In the data rows, zero lies at 4.5, halfway between 4 and 5.
Two rows play each game, the first against the second. How much does the first row win by? 7 is about a draw, 15 a big win and 0 a big loss. Wins can go round in a circle: one row can beat a second, the second a third and the third the first.
[6, 3, 6, 6, 3, 5, 5, 6, 3]
[4, 5, 5, 1, 7, 1, 5, 7, 6] 0
[5, 4, 6, 4, 6, 3, 4, 3, 3]
[6, 2, 7, 3, 4, 5, 5, 4, 6] 5
[2, 4, 4, 8, 5, 7, 6, 7, 6]
[2, 7, 4, 4, 7, 4, 6, 4, 6] 0
[7, 6, 7, 2, 6, 4, 3, 3, 5]
[4, 6, 5, 4, 8, 1, 4, 5, 7] 14
[4, 3, 5, 5, 3, 6, 6, 1, 4]
[7, 6, 5, 4, 5, 4, 3, 3, 3] 12
[5, 5, 6, 6, 3, 3, 2, 7, 6]
[4, 5, 3, 2, 7, 2, 3, 6, 4] 0
[2, 5, 3, 5, 4, 6, 5, 4, 5]
[4, 2, 4, 7, 3, 6, 6, 3, 4] 8
[7, 4, 6, 5, 1, 5, 5, 3, 3]
[3, 4, 5, 6, 1, 7, 5, 5, 7] 0
[4, 6, 4, 5, 5, 3, 4, 7, 5]
[2, 4, 1, 6, 5, 5, 4, 7, 6] 9
[7, 3, 7, 3, 2, 4, 4, 4, 4]
[5, 2, 6, 2, 3, 4, 5, 5, 6] 6
[2, 4, 2, 6, 5, 6, 6, 5, 3]
[3, 5, 4, 2, 5, 3, 7, 1, 2] 7
[3, 6, 3, 6, 4, 6, 5, 6, 5]
[5, 3, 5, 2, 6, 1, 6, 1, 3] 6
[5, 5, 7, 4, 6, 3, 5, 3, 4]
[4, 5, 4, 5, 6, 4, 4, 4, 4] 9
[6, 4, 6, 4, 4, 2, 3, 5, 5]
[2, 6, 3, 6, 5, 4, 7, 3, 4] 6
[3, 4, 3, 7, 4, 6, 3, 8, 7]
[3, 7, 4, 5, 7, 3, 4, 4, 5] 0
[6, 4, 5, 4, 4, 4, 5, 6, 4]
[6, 5, 6, 3, 4, 4, 5, 3, 4] 8
[3, 3, 5, 6, 3, 6, 7, 3, 3]
[3, 5, 3, 5, 5, 6, 7, 4, 4] 7
[6, 4, 7, 4, 6, 2, 3, 6, 5]
[5, 4, 4, 4, 5, 3, 5, 4, 2] 4
[5, 4, 4, 5, 2, 7, 6, 4, 3]
[5, 2, 7, 6, 3, 9, 6, 2, 4] 12
[3, 2, 5, 5, 4, 6, 7, 3, 5]
[3, 4, 3, 5, 4, 5, 4, 6, 4] 4
[5, 4, 3, 3, 4, 4, 6, 3, 3]
[6, 5, 3, 2, 5, 4, 5, 4, 4] 8
[2, 4, 3, 5, 5, 8, 6, 4, 3]
[5, 3, 5, 5, 3, 7, 7, 5, 2] 6
[5, 6, 4, 5, 6, 5, 6, 3, 3]
[4, 5, 4, 0, 6, 4, 6, 2, 3] 5
[3, 6, 4, 4, 5, 3, 5, 3, 5]
[5, 6, 6, 5, 6, 2, 2, 6, 6] 12
[4, 5, 4, 6, 5, 6, 6, 4, 4]
[7, 4, 6, 2, 4, 3, 4, 3, 4] 7
[2, 5, 3, 2, 7, 4, 5, 5, 4]
[5, 7, 5, 5, 8, 2, 4, 6, 5] 8
[6, 5, 4, 2, 5, 3, 5, 4, 3]
[5, 4, 5, 3, 7, 5, 5, 4, 4] 8
[6, 2, 6, 4, 4, 4, 5, 5, 4]
[1, 6, 3, 6, 5, 8, 5, 3, 5] 8
[3, 4, 3, 5, 3, 5, 4, 5, 4]
[4, 4, 4, 4, 4, 3, 3, 7, 5] 4
[5, 5, 4, 3, 5, 5, 4, 4, 5]
[7, 4, 7, 1, 5, 4, 4, 3, 4] 7
[5, 5, 5, 8, 2, 4, 1, 7, 6]
[3, 3, 5, 6, 4, 5, 6, 3, 5] 10
[5, 4, 4, 5, 3, 6, 3, 6, 5]
[4, 5, 6, 3, 4, 6, 7, 3, 5] 12
[8, 5, 5, 4, 6, 2, 5, 4, 4]
[4, 2, 6, 4, 1, 5, 5, 3, 4] 1
[3, 6, 4, 4, 6, 6, 4, 5, 7]
[6, 4, 6, 4, 4, 6, 7, 4, 3] 8
[2, 4, 4, 3, 3, 8, 8, 5, 5]
[5, 4, 5, 5, 5, 4, 4, 4, 5] 8
[4, 3, 6, 6, 4, 6, 6, 4, 4]
[6, 5, 6, 5, 3, 5, 3, 5, 6] 6
[4, 2, 4, 2, 1, 7, 8, 0, 0]
[1, 5, 0, 5, 5, 5, 6, 7, 4] 0
[4, 4, 3, 4, 5, 4, 5, 5, 6]
[4, 3, 4, 6, 2, 4, 5, 5, 4] 8
[6, 6, 6, 4, 5, 4, 3, 6, 8]
[0, 5, 4, 5, 5, 6, 6, 3, 6] 7
[5, 3, 6, 4, 4, 6, 5, 4, 5]
[4, 3, 4, 6, 2, 5, 4, 4, 3] 7
[5, 4, 5, 5, 5, 7, 6, 3, 3]
[1, 6, 5, 5, 5, 5, 5, 4, 5] 7
[4, 2, 5, 4, 3, 7, 7, 1, 4]
[3, 5, 4, 4, 4, 6, 6, 5, 5] 1
[2, 6, 4, 6, 4, 5, 5, 5, 5]
[7, 3, 7, 5, 4, 3, 1, 5, 7] 7
[5, 6, 5, 4, 7, 3, 6, 4, 4]
[2, 7, 4, 5, 9, 6, 3, 7, 7] 15
[6, 5, 4, 3, 6, 3, 1, 6, 3]
[3, 4, 5, 4, 6, 5, 5, 6, 6] 9
[4, 6, 2, 2, 7, 5, 5, 5, 4]
[4, 7, 3, 8, 6, 3, 4, 5, 6] 7
[4, 6, 3, 5, 5, 6, 6, 4, 4]
[3, 5, 2, 3, 5, 6, 6, 2, 3] 8
[3, 4, 4, 4, 6, 5, 6, 4, 3]
[4, 4, 3, 3, 4, 6, 8, 2, 0] 5
[4, 5, 4, 4, 4, 7, 5, 5, 4]
[6, 5, 5, 2, 5, 4, 6, 4, 3] 8
[5, 5, 3, 5, 5, 5, 3, 4, 5]
[6, 2, 4, 4, 2, 6, 4, 3, 4] 6
[6, 3, 6, 6, 3, 4, 4, 5, 6]
[2, 6, 1, 5, 5, 6, 4, 6, 5] 5
[2, 5, 5, 4, 6, 4, 5, 4, 6]
[5, 7, 7, 5, 7, 4, 2, 6, 7] 10
[6, 5, 6, 0, 5, 5, 6, 4, 3]
[2, 6, 3, 6, 5, 3, 1, 8, 5] 7
[4, 7, 4, 1, 6, 5, 4, 5, 4]
[4, 1, 5, 6, 3, 6, 3, 6, 6] 9
[3, 3, 3, 5, 4, 3, 3, 8, 5]
[6, 3, 6, 4, 4, 1, 1, 6, 3] 4
[4, 4, 3, 7, 3, 5, 2, 7, 7]
[5, 4, 5, 7, 2, 6, 4, 4, 6] 14
[3, 4, 1, 4, 4, 6, 6, 4, 4]
[4, 2, 3, 4, 1, 6, 6, 5, 4] 5
[2, 8, 3, 9, 8, 4, 3, 6, 6]
[5, 5, 6, 2, 7, 4, 4, 3, 4] 0
[4, 6, 5, 8, 8, 2, 1, 8, 7]
[5, 2, 3, 5, 4, 3, 5, 1, 2] 0
[5, 5, 5, 2, 5, 2, 5, 4, 4]
[1, 6, 4, 3, 5, 6, 6, 3, 4] 5
[3, 5, 2, 4, 4, 3, 4, 6, 4]
[6, 5, 5, 6, 2, 6, 3, 3, 3] 10
[5, 5, 5, 7, 4, 7, 4, 7, 7]
[5, 6, 4, 6, 1, 7, 3, 7, 5] 15
[2, 6, 3, 3, 8, 4, 7, 3, 5]
[6, 1, 5, 2, 1, 3, 4, 3, 2] 0
[7, 3, 7, 5, 3, 3, 2, 7, 5]
[2, 4, 3, 7, 1, 8, 6, 4, 4] 15
[4, 5, 3, 3, 6, 7, 6, 4, 4]
[4, 6, 3, 5, 6, 5, 4, 4, 5] 7
[2, 5, 3, 8, 5, 6, 5, 6, 5]
[3, 5, 4, 4, 6, 3, 6, 3, 5] 3
[2, 7, 2, 4, 7, 4, 4, 6, 5]
[7, 3, 6, 4, 5, 3, 3, 4, 5] 4
[6, 4, 6, 3, 4, 6, 5, 5, 5]
[4, 4, 4, 5, 3, 2, 3, 6, 4] 6
[6, 5, 6, 4, 5, 3, 3, 5, 6]
[6, 2, 5, 5, 3, 7, 7, 1, 3] 4
[4, 2, 3, 6, 2, 4, 5, 4, 3]
[6, 5, 5, 5, 5, 3, 4, 3, 4] 10
[4, 4, 6, 1, 4, 3, 6, 1, 2]
[8, 4, 9, 4, 5, 2, 3, 5, 5] 13
[4, 5, 3, 6, 5, 5, 5, 2, 2]
[3, 6, 2, 7, 4, 6, 5, 3, 2] 5
[6, 5, 5, 4, 4, 1, 5, 4, 5]
[6, 5, 6, 5, 3, 5, 5, 6, 5] 7
[5, 6, 6, 5, 5, 5, 4, 5, 6]
[0, 5, 2, 7, 5, 6, 7, 5, 4] 7
[4, 2, 4, 3, 3, 6, 5, 4, 5]
[4, 4, 3, 5, 5, 6, 6, 3, 4] 9
[5, 5, 5, 5, 7, 1, 2, 5, 6]
[7, 4, 6, 1, 6, 0, 3, 5, 4] 5
[4, 4, 4, 8, 1, 6, 8, 4, 2]
[5, 3, 4, 7, 1, 7, 6, 4, 3] 7
[2, 7, 4, 6, 5, 6, 3, 6, 6]
[2, 5, 1, 4, 6, 6, 5, 4, 5] 6
[4, 3, 3, 6, 3, 6, 4, 4, 5]
[4, 3, 4, 6, 2, 5, 5, 3, 4] 9
[3, 5, 5, 5, 4, 4, 5, 3, 5]
[4, 5, 5, 4, 5, 3, 4, 7, 7] 8
[3, 4, 3, 3, 5, 6, 7, 3, 2]
[7, 2, 7, 2, 4, 2, 6, 2, 3] 9
[2, 5, 2, 6, 5, 7, 5, 4, 5]
[5, 2, 6, 5, 2, 5, 3, 5, 4] 7
[4, 5, 3, 1, 8, 4, 5, 2, 5]
[4, 7, 5, 5, 5, 3, 4, 4, 5] 8
[5, 6, 4, 5, 5, 6, 3, 7, 7]
[4, 4, 4, 4, 4, 4, 5, 6, 5] 7
[5, 5, 6, 4, 5, 2, 3, 5, 6]
[3, 8, 5, 4, 8, 2, 3, 5, 7] 7
[6, 5, 5, 6, 5, 3, 2, 8, 6]
[4, 3, 2, 5, 1, 6, 4, 4, 2] 15
[5, 4, 4, 7, 0, 7, 5, 4, 5]
[4, 6, 7, 7, 5, 5, 3, 6, 6] 0
[8, 6, 5, 3, 7, 3, 1, 2, 3]
[5, 4, 4, 5, 6, 4, 4, 5, 7] 12
[4, 6, 4, 7, 5, 7, 4, 5, 6]
[5, 4, 6, 4, 3, 4, 4, 4, 3] 9
[5, 7, 6, 4, 8, 4, 4, 4, 6]
[5, 5, 6, 4, 5, 4, 5, 3, 4] 3
[6, 4, 4, 3, 2, 5, 5, 4, 4]
[4, 6, 4, 4, 7, 3, 4, 7, 4] 3
[4, 5, 4, 2, 6, 4, 6, 3, 4]
[2, 5, 4, 5, 5, 3, 4, 8, 5] 13
[4, 6, 5, 5, 5, 5, 7, 1, 4]
[5, 2, 6, 8, 4, 6, 6, 4, 4] 4
[6, 7, 7, 7, 6, 3, 2, 9, 8]
[3, 5, 4, 6, 4, 4, 3, 7, 6] 13
[2, 5, 3, 5, 6, 3, 2, 8, 6]
[4, 4, 5, 5, 6, 3, 4, 6, 6] 3
[3, 3, 5, 6, 3, 5, 4, 5, 5]
[6, 5, 6, 4, 6, 0, 2, 7, 6] 3
[7, 4, 5, 3, 4, 4, 3, 6, 5]
[3, 6, 3, 4, 5, 1, 5, 3, 5] 5
[7, 3, 7, 4, 4, 5, 3, 5, 4]
[5, 3, 4, 5, 4, 5, 4, 8, 7] 5
[4, 3, 4, 5, 3, 7, 5, 4, 5]
[5, 6, 4, 6, 6, 5, 6, 5, 5] 5
[8, 4, 6, 7, 2, 5, 2, 4, 4]
[4, 2, 3, 3, 3, 5, 6, 3, 4] 10
[4, 8, 6, 5, 7, 4, 4, 7, 5]
[6, 5, 4, 2, 5, 3, 3, 6, 5] 7
[5, 8, 5, 4, 9, 2, 3, 6, 5]
[3, 3, 1, 3, 5, 4, 5, 2, 4] 0
[5, 3, 3, 3, 3, 5, 6, 2, 4]
[6, 5, 6, 4, 5, 4, 5, 2, 2] 13
[5, 6, 5, 8, 7, 4, 3, 7, 7]
[3, 4, 3, 4, 2, 9, 8, 3, 3] 15
[4, 5, 7, 6, 5, 6, 4, 4, 8]
[6, 6, 6, 7, 6, 4, 1, 5, 7] 7
[7, 4, 4, 5, 4, 7, 6, 3, 3]
[5, 5, 4, 6, 5, 6, 5, 5, 6] 5
[9, 5, 9, 3, 4, 2, 2, 5, 5]
[4, 6, 4, 2, 7, 5, 5, 4, 2] 7
[6, 4, 8, 6, 5, 3, 2, 4, 7]
[4, 4, 3, 1, 5, 5, 7, 3, 3] 5
[4, 4, 2, 6, 3, 6, 4, 6, 5]
[5, 5, 6, 4, 7, 3, 5, 4, 4] 3
[2, 3, 4, 6, 4, 7, 7, 5, 5]
[4, 4, 4, 6, 7, 2, 5, 4, 4] 4
[5, 3, 6, 5, 3, 6, 6, 2, 2]
[2, 5, 2, 6, 3, 9, 7, 4, 2] 0
[6, 6, 5, 5, 5, 4, 7, 4, 3]
[9, 3, 5, 3, 2, 2, 1, 3, 3] 5
[4, 4, 3, 4, 5, 7, 7, 4, 3]
[4, 3, 4, 2, 4, 3, 5, 3, 4] 9
[5, 3, 4, 7, 3, 4, 2, 8, 6]
[3, 5, 4, 6, 4, 5, 5, 3, 4] 10
[2, 5, 3, 6, 4, 6, 4, 6, 6]
[6, 5, 7, 1, 6, 4, 5, 1, 4] 9
[4, 4, 2, 5, 4, 5, 6, 4, 3]
[3, 6, 4, 5, 5, 5, 6, 4, 5] 7
[8, 6, 6, 4, 8, 1, 4, 4, 6]
[8, 2, 8, 8, 0, 8, 5, 5, 5] 7
[3, 5, 3, 5, 5, 4, 5, 4, 2]
[7, 4, 8, 6, 5, 3, 3, 4, 3] 7
[7, 2, 5, 3, 3, 4, 5, 2, 3]
[4, 4, 4, 6, 3, 6, 5, 4, 4] 2
[3, 5, 3, 6, 5, 4, 4, 7, 5]
[1, 3, 2, 7, 2, 7, 5, 6, 4] 15
[3, 7, 3, 4, 5, 7, 5, 7, 8]
[5, 6, 4, 6, 4, 5, 2, 7, 7] 6
[3, 7, 7, 5, 6, 5, 4, 4, 7]
[2, 4, 3, 6, 2, 8, 6, 2, 4] 4
[2, 5, 2, 3, 5, 7, 6, 3, 2]
[6, 4, 6, 1, 5, 3, 5, 2, 2] 11
[4, 3, 3, 5, 1, 6, 5, 5, 3]
[2, 3, 1, 6, 3, 7, 6, 6, 5] 1
[5, 4, 5, 2, 8, 4, 6, 3, 4]
[6, 4, 6, 2, 6, 1, 3, 3, 4] 5
[6, 5, 6, 6, 4, 5, 4, 4, 5]
[5, 2, 5, 5, 3, 7, 7, 1, 0] 8
[5, 2, 7, 7, 2, 6, 3, 5, 7]
[2, 3, 1, 4, 2, 9, 9, 2, 2] 15
[4, 3, 3, 6, 4, 4, 3, 6, 5]
[6, 4, 7, 5, 4, 4, 5, 4, 5] 7
[6, 6, 6, 5, 8, 4, 6, 4, 5]
[0, 5, 0, 6, 3, 7, 6, 8, 5] 15
[8, 5, 5, 5, 2, 7, 3, 4, 4]
[7, 1, 5, 4, 2, 5, 4, 4, 5] 9
[4, 8, 4, 4, 8, 3, 3, 5, 5]
[6, 4, 6, 5, 4, 7, 4, 6, 4] 15
[6, 2, 4, 6, 1, 5, 5, 4, 4]
[7, 4, 7, 2, 4, 3, 6, 1, 2] 15
[5, 4, 4, 5, 5, 1, 3, 6, 6]
[6, 3, 4, 3, 3, 5, 6, 2, 1] 3
[3, 5, 6, 7, 4, 7, 4, 4, 6]
[6, 2, 6, 5, 2, 2, 2, 6, 4] 6
[3, 5, 4, 0, 6, 6, 7, 3, 4]
[4, 7, 5, 2, 7, 0, 4, 5, 5] 13
[5, 4, 6, 6, 5, 4, 4, 6, 4]
[7, 5, 6, 5, 5, 5, 5, 4, 4] 7
[3, 7, 4, 1, 8, 5, 5, 3, 5]
[4, 5, 5, 8, 4, 3, 2, 9, 6] 15
[4, 6, 4, 2, 8, 4, 7, 2, 3]
[3, 3, 3, 6, 4, 6, 7, 6, 4] 10
[5, 2, 5, 9, 1, 4, 4, 7, 4]
[3, 5, 5, 4, 5, 3, 4, 4, 5] 6
[2, 4, 4, 5, 2, 6, 7, 3, 2]
[5, 4, 6, 5, 4, 5, 5, 5, 4] 4
[6, 4, 6, 6, 3, 1, 3, 5, 4]
[3, 4, 6, 4, 5, 4, 5, 4, 5] 7
[4, 4, 6, 6, 5, 5, 6, 5, 7]
[9, 4, 7, 3, 4, 0, 4, 4, 4] 5
[7, 5, 7, 4, 5, 2, 5, 3, 3]
[4, 5, 4, 2, 6, 4, 6, 2, 1] 5
[6, 5, 5, 3, 3, 5, 5, 4, 4]
[5, 6, 4, 4, 5, 6, 5, 5, 5] 5
[7, 4, 5, 4, 4, 5, 4, 5, 5]
[5, 2, 6, 5, 3, 5, 5, 1, 6] 10
[4, 6, 4, 4, 6, 7, 4, 5, 5]
[4, 3, 4, 6, 4, 7, 6, 4, 3] 9
[4, 3, 6, 4, 4, 5, 5, 4, 4]
[6, 4, 6, 5, 5, 3, 4, 5, 5] 7
[2, 7, 2, 0, 8, 4, 6, 3, 4]
[3, 7, 3, 6, 6, 5, 6, 3, 5] 6
[3, 5, 4, 6, 4, 6, 6, 4, 6]
[5, 5, 6, 5, 5, 3, 6, 4, 6] 8
[6, 4, 8, 4, 6, 2, 5, 3, 6]
[7, 2, 5, 4, 4, 5, 7, 2, 3] 0
[3, 5, 5, 4, 4, 3, 4, 4, 5]
[5, 7, 5, 5, 8, 4, 4, 5, 7] 10
[4, 5, 3, 4, 5, 5, 3, 6, 5]
[7, 4, 7, 6, 6, 2, 1, 8, 8] 3
[5, 5, 6, 5, 3, 3, 4, 5, 6]
[4, 5, 5, 4, 4, 7, 5, 4, 5] 7
[3, 4, 4, 3, 5, 4, 6, 2, 4]
[3, 6, 4, 6, 4, 6, 6, 5, 3] 5
[8, 3, 7, 2, 2, 4, 7, 1, 3]
[4, 5, 4, 4, 5, 6, 5, 4, 5] 6
[4, 5, 4, 3, 5, 5, 5, 7, 6]
[4, 6, 4, 5, 5, 4, 3, 5, 5] 5
[5, 3, 5, 2, 3, 4, 5, 4, 3]
[6, 6, 6, 6, 3, 5, 1, 8, 8] 1
[8, 1, 7, 2, 1, 2, 3, 2, 3]
[5, 6, 3, 4, 5, 4, 3, 7, 6] 4
[3, 3, 3, 8, 3, 6, 4, 6, 6]
[4, 4, 3, 4, 6, 3, 3, 7, 6] 0
[4, 4, 2, 5, 2, 7, 6, 5, 3]
[5, 3, 3, 3, 4, 6, 4, 4, 4] 9
[4, 4, 4, 4, 4, 4, 7, 3, 4]
[6, 3, 6, 5, 4, 4, 5, 4, 3] 7
[6, 2, 4, 6, 2, 6, 6, 4, 4]
[1, 4, 2, 4, 3, 6, 6, 5, 4] 5
[4, 4, 4, 4, 4, 3, 5, 5, 4]
[3, 5, 5, 1, 8, 0, 4, 4, 6] 6
[4, 5, 4, 4, 6, 4, 2, 5, 7]
[4, 3, 4, 4, 4, 4, 5, 4, 5] 6
[3, 6, 2, 4, 6, 5, 5, 3, 4]
[5, 5, 4, 1, 7, 3, 4, 4, 3] 9
[7, 5, 6, 7, 3, 4, 4, 6, 6]
[5, 5, 3, 4, 5, 5, 4, 4, 3] 7
[5, 5, 4, 4, 6, 5, 5, 4, 3]
[6, 4, 7, 3, 3, 3, 3, 2, 4] 4
[5, 3, 6, 1, 4, 3, 8, 0, 1]
[7, 5, 7, 5, 3, 5, 4, 5, 5] 0
[3, 5, 4, 4, 6, 5, 5, 5, 4]
[3, 2, 1, 8, 0, 9, 5, 6, 5] 13
[5, 5, 5, 2, 7, 0, 4, 5, 4]
[4, 4, 8, 5, 4, 5, 5, 5, 5] 9
[4, 4, 3, 5, 3, 6, 3, 3, 4]
[4, 5, 4, 4, 5, 5, 4, 3, 3] 10
[5, 5, 5, 6, 7, 5, 4, 6, 6]
[3, 6, 6, 6, 4, 4, 6, 4, 7] 6
[5, 5, 5, 6, 2, 5, 5, 4, 4]
[4, 5, 4, 3, 5, 6, 5, 5, 5] 5
[5, 5, 6, 7, 5, 5, 4, 7, 8]
[4, 1, 5, 6, 0, 7, 4, 4, 4] 15
[8, 4, 8, 0, 6, 1, 4, 3, 5]
[8, 3, 7, 3, 5, 2, 4, 2, 4] 3
[1, 6, 2, 4, 6, 6, 5, 4, 5]
[7, 4, 8, 4, 4, 3, 2, 4, 7] 7
[4, 3, 3, 4, 3, 6, 2, 6, 7]
[5, 2, 2, 3, 1, 7, 7, 2, 1] 15
[8, 5, 7, 4, 3, 3, 3, 3, 4]
[3, 4, 2, 5, 4, 4, 5, 3, 4] 8
[4, 4, 2, 6, 3, 5, 6, 5, 4]
[6, 2, 8, 7, 3, 5, 5, 6, 6] 5
[4, 4, 3, 7, 3, 4, 3, 6, 5]
[5, 4, 6, 5, 7, 5, 3, 7, 5] 2
[5, 3, 5, 5, 1, 5, 6, 2, 2]
[8, 3, 6, 1, 3, 1, 4, 3, 2] 15
[5, 6, 5, 3, 6, 2, 4, 4, 4]
[2, 4, 4, 4, 3, 7, 6, 3, 5] 2
[4, 4, 3, 5, 3, 5, 5, 5, 3]
[7, 2, 8, 4, 2, 4, 6, 3, 2] 11
[6, 5, 3, 6, 4, 4, 2, 5, 5]
[6, 5, 4, 2, 4, 7, 6, 3, 3] 8
[6, 4, 7, 5, 4, 2, 2, 6, 5]
[2, 5, 2, 4, 6, 8, 8, 5, 3] 9
[4, 6, 4, 3, 6, 5, 4, 4, 5]
[7, 3, 5, 5, 3, 6, 4, 6, 6] 8
[6, 5, 7, 3, 6, 2, 4, 4, 4]
[5, 4, 6, 2, 5, 5, 7, 2, 3] 1
[2, 5, 3, 6, 3, 6, 5, 6, 4]
[2, 5, 3, 4, 4, 6, 4, 5, 5] 8
[4, 5, 4, 5, 3, 7, 4, 4, 3]
[4, 3, 6, 4, 4, 5, 5, 3, 4] 10
[3, 7, 4, 2, 6, 5, 5, 2, 4]
[3, 6, 3, 5, 6, 7, 3, 5, 7] 8
[2, 2, 2, 6, 1, 3, 4, 6, 5]
[5, 4, 3, 2, 4, 4, 5, 2, 3] 13
[5, 3, 4, 1, 4, 2, 5, 3, 3]
[5, 7, 5, 4, 8, 3, 1, 8, 8] 15
[4, 6, 4, 4, 4, 5, 5, 4, 4]
[5, 5, 2, 1, 7, 2, 7, 3, 3] 10
[2, 3, 0, 4, 5, 4, 6, 3, 2]
[4, 4, 4, 6, 1, 6, 6, 3, 1] 1
[5, 4, 4, 4, 4, 5, 4, 6, 4]
[5, 6, 5, 3, 7, 6, 6, 5, 5] 5
[3, 5, 4, 4, 6, 0, 2, 8, 6]
[6, 4, 4, 5, 4, 5, 6, 3, 3] 4
[4, 6, 5, 6, 6, 3, 4, 4, 6]
[2, 6, 3, 5, 7, 6, 5, 5, 5] 10
[4, 4, 6, 6, 7, 3, 2, 7, 9]
[5, 6, 6, 3, 6, 4, 5, 4, 4] 2
[5, 7, 6, 8, 4, 5, 3, 8, 7]
[3, 5, 6, 3, 7, 2, 5, 2, 5] 0
[5, 6, 4, 2, 9, 4, 5, 4, 5]
[6, 4, 6, 2, 5, 2, 3, 3, 4] 0
[5, 4, 4, 4, 3, 2, 3, 6, 4]
[7, 4, 5, 2, 5, 3, 3, 4, 4] 6
[3, 3, 4, 7, 6, 5, 3, 5, 4]
[5, 5, 6, 4, 4, 5, 3, 6, 6] 9
[6, 6, 6, 4, 9, 4, 4, 5, 7]
[6, 5, 6, 3, 5, 2, 3, 4, 5] 2
[5, 4, 2, 4, 3, 4, 4, 3, 2]
[3, 5, 5, 9, 5, 8, 3, 7, 7] 2
[2, 7, 4, 5, 7, 6, 4, 6, 5]
[5, 4, 5, 3, 4, 5, 6, 1, 4] 4
[7, 6, 5, 4, 6, 2, 1, 6, 5]
[3, 5, 4, 4, 4, 3, 4, 5, 3] 7
[4, 6, 6, 4, 4, 4, 3, 5, 8]
[4, 6, 5, 1, 7, 3, 6, 1, 3] 7
[6, 5, 6, 4, 3, 5, 6, 4, 3]
[3, 5, 3, 5, 4, 5, 4, 7, 4] 3
[4, 5, 4, 4, 7, 4, 4, 3, 4]
[7, 6, 5, 4, 5, 5, 4, 5, 6] 8
[7, 5, 5, 5, 5, 5, 6, 5, 4]
[6, 4, 8, 6, 3, 4, 3, 5, 5] 8
[6, 6, 4, 6, 5, 5, 5, 5, 4]
[3, 4, 5, 5, 3, 6, 7, 1, 3] 8
[7, 3, 5, 6, 1, 5, 4, 7, 6]
[3, 4, 4, 8, 4, 8, 5, 8, 6] 0
[8, 3, 8, 6, 2, 5, 4, 4, 3]
[3, 4, 3, 4, 3, 4, 6, 3, 4] 10
[8, 4, 7, 3, 5, 5, 4, 5, 5]
[7, 6, 5, 5, 5, 4, 4, 6, 6] 7
[3, 4, 3, 4, 4, 6, 6, 3, 4]
[4, 4, 3, 5, 2, 5, 3, 7, 5] 1
[6, 6, 7, 3, 6, 3, 4, 4, 4]
[2, 5, 1, 4, 4, 3, 3, 5, 2] 7
[4, 6, 4, 6, 7, 6, 5, 9, 7]
[5, 2, 7, 5, 2, 6, 3, 4, 5] 15
[9, 5, 7, 4, 4, 4, 3, 3, 3]
[4, 5, 4, 4, 2, 7, 5, 5, 3] 1
[6, 3, 4, 4, 4, 4, 4, 5, 5]
[5, 5, 6, 4, 6, 2, 3, 4, 6] 6
[5, 5, 4, 6, 5, 6, 4, 6, 5]
[3, 5, 4, 6, 2, 5, 6, 4, 5] 11
[3, 4, 6, 6, 4, 6, 4, 5, 6]
[7, 7, 6, 5, 8, 3, 2, 5, 6] 3
[2, 3, 2, 4, 2, 6, 5, 5, 3]
[7, 3, 7, 6, 4, 4, 3, 6, 6] 3
[4, 6, 6, 4, 5, 4, 3, 8, 7]
[4, 4, 4, 6, 5, 5, 5, 5, 7] 7
[1, 6, 3, 5, 7, 3, 4, 7, 7]
[3, 6, 4, 8, 6, 5, 4, 6, 6] 9
[4, 4, 4, 6, 5, 7, 6, 3, 3]
[6, 6, 4, 2, 7, 2, 1, 5, 6] 9
